In the rows, 128 means zero.
Where one turn sends some rows of the set: a few examples, then the rows asked:
nozat: [147 130 138 131 142 126 122 121 141 108 132  88 128 120 117 161 151 148
 125 154 121 124]
Nom: [117 112 133 124 127 122 115 123 110  94 114 120 174 148 148 128 116 172
 145 126 127 104]
lefiz: [148 125 138 124 154 108  96  95 113 142 107 112 154 107 115 112 117 140
 108 145 122 141]
katen: [127 119 130 161 119 119 146 104 116 104  96 114 146 156 126 132 124 134
 115 144 140 100]
Nek: [103 141 107 143 118 113 123 134 136 162 142 146 160 108 123 139 128 129
 133 155 102 100]
Lur: [117 127 119 121 116 147 146 132 103 143 159  89 138 107 136 118  89 134
 135 126 118 118]
ratot: [132 139 139 145 156 165 107 103 116 138 144 138 131 107 174 110 128 146
 128 132 111 136]
nuri: [160 122 145 146 108 126 139 133 134 128 139 123 136 185 111 130 125  98
 138 148 112 131]
Laf: [ 92 121 136 148 141 132 122  94 116 146 151 158 149 145 127 120 113  93
 149 129 105 120]
foloz: [135 120 152 107 134 133 145 143 118  99 126 126 148 148 146 152 138 130
 134 156 145  96]
tavup: [121 115 148 133 104 166 138 107 114 157 152 128 119 142 151 134 118 129
 149 126 146 154]
vaf: [141 104 175 131 105 117 105 115 114 117 130 152 141 167 148 144 107 113
 158 137 113 130]
pamuv: [102 147 123 130 117 143 140 144 145 165 126 136 143 131 149 140 117  92
 141 132 118  99]
nilev: [114 117 121 131 148 122 118 118 129 119 125 116 138 130 131 161 146 128
 113  79 139 108]
suzor: [130 131 118 125 129 140 107 136 106 126 138 114  92 150 126 125 148 126
  95 128 146 125]
fomo: [129 136 138 142 105 113 142 145 100 148 124 106 133 172 128 106 117 129
 114 114  91 133]
Fek: [138 113 156 140 129 147 106  96 125 132 117 140 157 116 149 129 136  87
 128 135  93  83]
Lopir: [107 117 171 135 101 143 116 136 132 167 127 109 153 153 124 142 107 136
 129 106  89 123]
zag: [124 151 127 149 136 108 125 110  93 114 150 155 123 110 130 119 126 154
 143 108 106 142]
vubo: [122 100 133 114 109 170 135 105 133 129 144 123 179 163 134 121 133 116
 155 130 133 122]
Fup: [129 122 132 150 115 142 132 121 136 101 164 160 135 108 132 117 122 131
 131 115  82 135]
dofi: [122 136 134 136  96 102 140 147  99 151 115 107 129 163 134 110 115 124
 119 120  95 132]
Dape: [135 135 166 157 109 111 160 106 107 134 137 120 146 159 147 159 115 128
 144 149 108 124]
fevo: [136 164 117 117 126 144 144 133 116 155 160 150 157 135 149 124 139 157
 130 146 114 126]
duze: [112 139 102 135 112 130 129 117 118 121 156 176 161 135 129 116 136 143
 116 149 100 121]
muga: [131 139 117 109 152 112  97 124 139 120 153 113 141 129 141 163 108 143
 138 117 125 136]
medo: [130 136 135 102 135 142  90 124 110 159 136 132 139 159 152 125 112 136
  84 121 125 123]
rotu: [141 117 152  96 131 133 145 148 117  95 139 122 149 147 141 147 136 128
 127 147 144  95]
Dimad: [143 115 152 124 134 158 144 108 122 144 169 148 155 130 119 148 104 100
 118 127 131 132]
vidat: [157 120 107 120 115 123 100 121  89 134 132 114 136 115 160 103 129 140
 136 164 118 135]
baguk: [ 94 131 131 111 131 171 133 143 131 138 159 127 144 138 137  96 125 124
 144 134  89 135]
Kogo: [116 120 120 125 149 124 114 121 128 110 121 109 128 125 135 159 149 124
 123  91 137 100]
tulaz: [119 104 118 119 142 112 114 101 141 116 112 116 170 138 105 123 116  98
 142 124 127 127]
Ruf: [147 125 133 143 123 127 103 137 135 155 136 149 132  97 146 129 119 109
 128 157 113  85]
lufo: [165 130 130 122 144 128  93 118 113 142 140 115 135 156 132 128 160 127
 105 101  94 134]
tudus: [138 112 147 148 113 161 122 144 125 121 137 140 132  90 142 102 115 134
 115 118  96  94]
nok: [121 102 143 123 119 149 137 131 129 134 103 162 178 136 104 123 144 120
 114 123 125 123]
pitu: [130 125 134 163 114 154 134 114 119 160 150  88 136 162 114 134 142 142
 118 111 109 112]
tuzam: [166 130 131 123 138 127  92 121 120 148 137 119 149 158 130 127 163 128
 105 110  92 136]
Kug: [129 117 153 124 131 127 115 139 112  89 118 134 144 104 109  94 132 127
 135 123  82 108]
sur: [139 129 163 151 113 110 153 102 103 131 145 110 144 145 155 164 112 129
 144 149 110 114]
tofe: [132 135 156 118 125 134 122 137 111 157 127 104 117 110 123 110 117 156
 125 139 126 160]
ditu: [133 121 153 131 157 130 118 120 122 143 120 148 187 128 120 101 131 134
 150 161 104 102]
gare: [129 107 123 152 116 106 108 114 132 135  96 131 147 106 122 143 149 120
 152 129 103 149]
Vud: [113 134 137 140 158 116 112 147 136 128 109 142 128  95 136 109 108 131
 154 132 122 128]

Nek moves to tudus
baguk moves to ditu
nok moves to vidat
And these:
nilev moves to dofi
tofe moves to vubo
pitu moves to katen
muga moves to Lopir
Fek moves to zag
fomo moves to foloz

